Each row is where one point has got to under a steady rotation. How many steps took it there?
The counts run from 0 to 272.
[165 156 152 143  97 128 106 154  86 148 140 134 119 178  68 126  67  84
 134 164 178 129 121 107 119 103 147 119 131 122 120 110 123 175 161 125
 131 106 125 132 126 136 100 140 192  90  84 139 152 114 146 119  82 129
 123 126 135 123 116 124 172  78 167 120 111 151] => 85
[113 132 113 109  98 142 111 114 163 140 152 116 108 169 116 107 130  82
 102 109  92 136 123 102  50 164  94 113 115 154 125 158 110 120 154 144
 137 134 146  82 131 164 179  83  98 147 107 114 117 155 115 140 143 117
 149 163 124  93 159  81 161 128 124 160 127 195] => 235
[122 119 122 130 118  97 113 117  89 129 136 145 108 149  97 153 118  66
  98 173 150 136 105  95 164 118 119 104 179 116 115 138  98 164 167 124
 103 141 117  90 133 151  99  90 153  69 138 140 156 152 149  89  84 114
 129 142 112 164  97 160 118 109 131 201 100 149] => 82
[157 130 100 158 117 184  90 150 184 105  82 138 153 135 127 102 162 158
 132 118 104 131 119 119 125 121 127 157 106 139  87  93  90 123 108 102
 151 138 159 129 153 120 131 107 131 180 175 163 162 129 130 138 156 109
 133  99 148 147 152 128  99  65 146 114 147 137] => 227
[114  85 127 177 109 120 124 154 114 153 196 123 142 127 110 121 147 174
 142  98 135 125 107 109 177 129 121 159 119  91 155 108 169 125 144 134
 140 182 131 176 104 155  81 100 165 135 161 115 121 141 131 133 126 142
 168 157  98 105  76 201 106 125 152 123 128 149] => 267
[111 142  96 147 149 103 157 113 117 147 133  91 134 126 129 142 112 111
 115 139  77  71  97  80 136 176 122 124 119  85 111 135 191 131 146 151
 119 154  55 144 139 120  91 113 128  92 185  96 115 121 121  96 139 116
 108 146 118 141 150 117 110  99 116 107 135 174] => 254
[ 88  77 128 136 137 144 146 117  99 113 131 153 140 174 133 159 129 171
 139  46 113 134 169 123 128 114  95  75  77 123 101 117 152  97 134 171
 126 140 118 126 136 179 108 112  89 119 110 183 126 111 128 156 123 159
 124 138 164 124 140 131 117 138 149 141  84 139] => 47
[155 158  99  95 146 147 127 126 121  97  71 127 114 181 178 143 114  88
 108 115 129 151 119 115 134 154 166 116 111 173 113 146 118 124 123 141
 102 121  74 151 116 129  89 123 151 108 130 108 131 138 102 130 160 122
 151 108 170 145 129 134 123  94  99  53 156  86] => 186
[158 143 150 171 110 116 155 107 115 151 174 127 104 160 103 118  93 118
 166 107 115 112  83 105 123 162 136 165 119  81 153 134 171 112 166 126
 119 124 103 139  70  99 126 143 154  88 129 136 113 111 108 119 118 135
 150 126 139 101 103 105 114 121 153  40 124 138] => 144
[143 153 112 115 149 119 107 134 156  96 140 160 113 185 146 132 142  69
 102 132 144 141 134 120 105 175 104 124 121 107 129 171 105 155 101 173
 144 154  98 153 100 160 110  87 153  80 110  93 126 124  83  73 169  70
 170 147 161 148 115 110 132 109 119 112 136 121] => 75
[168 133 108 140  91 179 139  83 122 123  90 112 149 135 123 101 136 118
 113 119  90  87  49  96 143 166 176 145  90 141 106 123 137  99 156 144
 137 149  74 160 129 140 141 137 132 174 149 106 128 139 146 151 154 143
  95 129 143 145 163 144 140  90 123 105 158 138] => 120
[112 106 124 180 152 178 140 129 119 136 119 144 129  91 139 159 122 186
 141  95 100 142 146 111 181 126 100 117 103 150 118 122 169  81 135 139
 113 130 150 123 160 131  68  94 109 118 183 161 144 158 152 134  90 162
 119 115 164 125 112 163  87 122 148 130 143 159] => 160
[114 119 156 184 129 159 115 152 119 123 173 119 169 148 119  92 113 181
 143  85 118 145 159  97 139 105 142 147  76 128 134 104 119 131 130  95
 126 126 133 154 116 126  86 144 171 133 130 170 119 120 102 176 107 146
 176 125 145  93 103 136 147 118 145 127 172 180] => 156
[129 113 128 172 100 154 114 153 140 153 167 129 136 139 106 126 135 177
 156  97 136 144 100 118 173 112 138 170 118  97 163  96 146  95 146 109
 136 162 144 155  89 140  97 118 155 141 162 132 121 132 127 155 108 151
 186 140  99  87  74 178 127 114 146 117 125 143] => 268
[110 150 166 158 118 154  98 175 139 154 112 125 161 152 116  88 101 120
 110 100 123 136 175 143  73 127 118 146 140 130 114  99 114 178 124 100
 162 116 187 171 150 124 137 139 141 126 131 136 140  97 104 149 125  87
 125 138 159 101 145 106 154  69 153 129 177 137] => 222
[162 149 108 128 112 136 108 123 131 121 134 176 116 177 137 144 144  67
 112 148 136 167  89 113 146 121 134 149 172 114 117 137  37 122 157 112
 110 127  90  99  81 138 128  92 167  80 118 142 143 148 131 125  84 132
 163 127 111 157  93 147 119 112 123 148 110 119] => 80
[159 129 157 126 113  93 106 159 112 132 113  87  86 151  95 147  74 111
 140 147 139  89 115 134 139 106 155 114 101 122 130  74 132 153 109 146
 152 121  91 161 104 161  83  81 153  92 117 139  98 107 140 115 117 108
 155 105 132 112 128 109 124  94 177  65  97 139] => 197
[ 73  88 147 159 125  89 129 169 141 147 163 108 106  96 110 131 149 125
  91 131 142  85 101 108 133 110  99  75 126 137 126 157 161 164 115 133
 134 138 125  96  62 109  99 167 153 121 159 120 148 155 160 122 133 120
 140 110  76 107  97 124 110 114 129 130 124 128] => 261
[111 162 109 177 143  76 174 132  80 149 173 152 118 154  71 145 108 108
 125 162 124 117 120  73 140 152 108 144  91 107 152 168 196 127 131 166
 143 154 129 127 112 138 114 110 119  89 132 123 128 129 103  93 156 130
 118 148 142 141 124 126 135 149 146 122 101 161] => 141
[134 114 148  99 111  69 100 152  87 135 135  85  94 136  75 140  90 119
 111 148 142  87 114 116 153 101 148  89  98 124 123  68 154 172 128 149
 132 113  98 135 111 167  67  86 132 107 132 147 111 128 148  98 126  83
 149 109 135 124 122 121 118 104 173  91  98 159] => 196
[120 112 112  60 136 138 129 125  91  60  93 114 121 157 151 148 127 129
 148  82 124 142 112 111 109 134 127  75 100 160 124 127 171 131 140 174
 112 139  91 127 130 131  72 128 112 108 126 132 156 148 134 114 144 104
 135  96 166 122 140 129 120  97 116  83 107  88] => 184
[ 98 132 106  95 116  81 125 124 147  82  91 136  84 147  81 142 135 101
  91 149  98 139 124 149 121 132 113  57 134 132 138 130 150 111  90 184
 143 148 157  85 140 134 131  88  70  80 141 140 115 131 132 104 123  73
 135  97 142 119 124 119 142  89 107 176 125 132] => 70
[ 82 142 155 181 127  99  93 191 146 156 146 113 109 116 124 130 128 113
 125 116 168 116 121 115 137  88 127 140  78 134 131 165 130 146 115 124
 152 128 121 130  57 122  80 152 176 137 121 119 149 130 142 142 150 132
 169 119  82 102 105 107 146 110 157 102 104 126] => 263
[ 97 171 104 204 103 126 134 125 136 161 138 160 123 143 117 150 120 143
 148 104 114 174 119 130 179 123 125 188 134  86 145 124 134  58 142 125
 140 150 170 134 101 118 142  98 118 126 155 141 137 132 139 167  86 160
 162 139  99 105 113 157 161 107 145 150 114 139] => 270
[134 137 131 168 117 116 158 131 165 162 130 109 107 113 140 121 108  96
 105 126  87  91  81 130 120 145 141 122 136 110 112 144 142 105 146 134
 125 133  77 121  56  96 145 157 151  94 170  91 101 118 158 155  93 143
 151 114  86 102 119  99 136  87 106  79 169 140] => 257
[130 133  92  87 156 115 131 105  91 115 113 109 116 140 181 140 132  76
  81 134 122 147 127  97 158 160 148 125 162 160 116 145 110 131 137 129
  86 157  82 140 122 147 101 104 129  83 164  82 120 129  94 126 148  77
 156 140 159 148 124 155 128 108  81 125 189 115] => 188
[145 115 161 178 149 113 107 130 137 147 103 108  91 139 157 135  87 117
 152  95 132 131 168 106 161 126 134 150 137 112 113 151 102 110 110  54
 111 100 157 102  97 127 131 130 152 132 164 163 133 111 144 136 136  93
 150 106 111  99 121 119 101 111 166  66 109  98] => 38
[100 151 101 112 115 103 134 119  98 132 139 142 126  97  84 133 159 143
 128 124 144 117  80 107 149 130 134 172  59 158 139 115 186 116 121 180
 157 167 132 149  94 163 100 118 108 166 144 107 163 177 136 128 199 114
 138 116 144 107 144 143 131 127 158 109 112 125] => 6
[104 111 134 152 132 120 122 123 120 134 145 151 137 194 121 130 123 146
 122  72 117 152 197 122 134 114 124 110  92 117 131 128 110  85 109 117
 122 143 151 119 116 172 158 120  99 134  87 171 105  76 111 191 110 141
 153 138 138  94 142 102 183 136 145 164  98 161] => 45
[106  86 118 130 134 181 139 117 114 100 126 158 141 181 129 145 129 182
 135  48 113 122 135 111 134 127 117  64  87 135 116 116 161  90 136 156
 133 122 125 118 143 164  86 120  93 137 124 192 131 120 137 149 129 165
 130 122 161 139 119 140 114 126 143 111  91 136] => 48
[151 166 118 183 134 154 120 134 114  93 119 138 123 118 132 149 115 119
 144 151 111 185 127  73 173 105 156 151  96 147 126 144 124  73 128 123
  96 134 122  86 109  94  83 139 166 102 150 169 148 127 133 156  81 151
 157  89 126 138 105 140 141 105 109 130 140 155] => 26
[146 156 131 168 138  84 118 159 136 155  99  99  99 175 124 150  92  95
 121 130 113 121 152 151 150 151 127 124 137  74 133 101 117 138  90 146
 141 122  95 174 119 153 117  58 147  76 110 119  78  90 122 107 110 120
 159 138 130 118 125 133 125  94 157  82 131 149] => 199
[139 156 153 186 127 117 155 111 122 152 145 157 113 173 136 126  94  94
 156 110  92 131 102 121 135 165 119 166 138  68 148 160 136  98 173 108
 127 116 109 134  61  81 143 139 152  86 138 133 114 122 111 129  97 142
 159 119 129 117 111 102 122 126 148  75 137 132] => 145
[154 127 147 130 122 154  98 144 142  99 205 180 128 177 109 127 115 135
 137 100 201 121 119 106 107 111 129 120  97 105 117 141 130 145 127 146
 127 129 113 164  79 175  98 159 176 100 135 138 167 113 113 130 130  94
 137 131 146 144  89  96 135  94 153 116 121 140] => 209
[111 146 141 185 139  93 175  96 114 151 136 148 115 154 138 132 124  85
 127 111  65 145 110 122 148 169  93 155 151  45 134 180 127 106 163 109
 125 120 105 129  78  84 153 137 142  80 146 140 112 120 113 109  92 130
 146 142 127 105 117 118 103 140 144 108 126 109] => 146
[102 130  65 137  95  78 142 145  84 141 109 134 164 166 113 109 172 102
  77 149  89 148 133  69 108 133 130 136 135 132 123 111 121 172 150 121
 114 180 128 122 124 124 153 139 121 123 131 118 114 109 131 162 137 125
 127 127 111 144 145 152 191  97  82 177 100 142] => 247
[ 95 112 124 142 126 137 106 158 118 140 107 151 175  91 132  86 147 143
 119  89  77 165 159 156  92 126  81 165 140 114 102  86 111 165 128 129
 153 160 156 173 151 121 146 109 108 108 141 142 145 116 125 136 132  79
 123 132 179  80 179 107 124  92 167 152 140 138] => 224
[ 89 147 160 170 116  80 138 115 114 108  99 114  95 163  86 117 131  61
  89 137 108 134 116 115 152 162 126  87 114 108 153 208 138 154 119 128
 157 132 163  86 109  79 108 143 132 116 104 142 131 163 115  81 137 109
 116 117 120 113 125 124 153 145 121 164 130 105] => 16
[ 48 119 140  55 133  91 122 107  76 126 113 138 131 129 133 123 146 105
  76  95 130 142 151 137 126 104 104 110 142 189 102 125  84 154 162 102
 113 113 135 129  94 154 118 127  74 121 152 141 145 156 109 161 137  94
 131 103 158 115 152 114 137 120 129 165 145  94] => 58
[131 146  96 194 171 132 113 144 143 136  94 162 139 119 163 146 127 125
 122 134  90 139 162 126 133 123  83 142 159  85  68 146 110 122 113 122
 124 134 134 129 145  98 137 115 138  75 184 151 166 103 150 119 100  93
 113 109 141 136 157 108 117  56 128 140 121 137] => 93
[127  85 133 135 117 176 136 105 113 145 187 177 164 159 121 135 135 137
 129  87 124 127 103 123 146 123  87 141 143  89  92 103 106 131 190 127
 130 136 100 145 122 159  99  82 151  94 152 148 149 156 126 104  72 130
 123 166 151 140  90 155  78 125 154 154 142 153] => 213
[ 88 138  99 149 100 142 136 175 159 138 102 158 122 133 122 112 182 136
  78 117 127 146  94 125 135 103 136 134 101 185 140 122 134 108 116 136
 152 149 172 123  85 126 139 147 123 167 157 120 140 134 146 183 162 169
 148  86 110 114 111 159 158  95  93 118 154 104] => 2
[160  85 109 118  77 139 127 133  93 141  95 106 125 137 128  86 141  95
 110 131 129 158  95 111 124 145 159 145 163 130 126 113 142 146 160 130
  92 168 107 141 119 132 153 162 172 141 112  81 141 123 171 158 161 132
 124 128  98 108 138 184 166  76 103 105 102  95] => 244
[137 106 145 130 126 152 139 128 140 149 144 153 102 158 126  81 135 131
  82  75 125 140 146 117 102 131 109 137 111 185 128 141 101 125 139  84
 143  95 187 129  92 155 161 134 111 147 142 163 117 119  91 171 185 112
 152 113 172  95 115 120 110 145 144  67 160 114] => 168
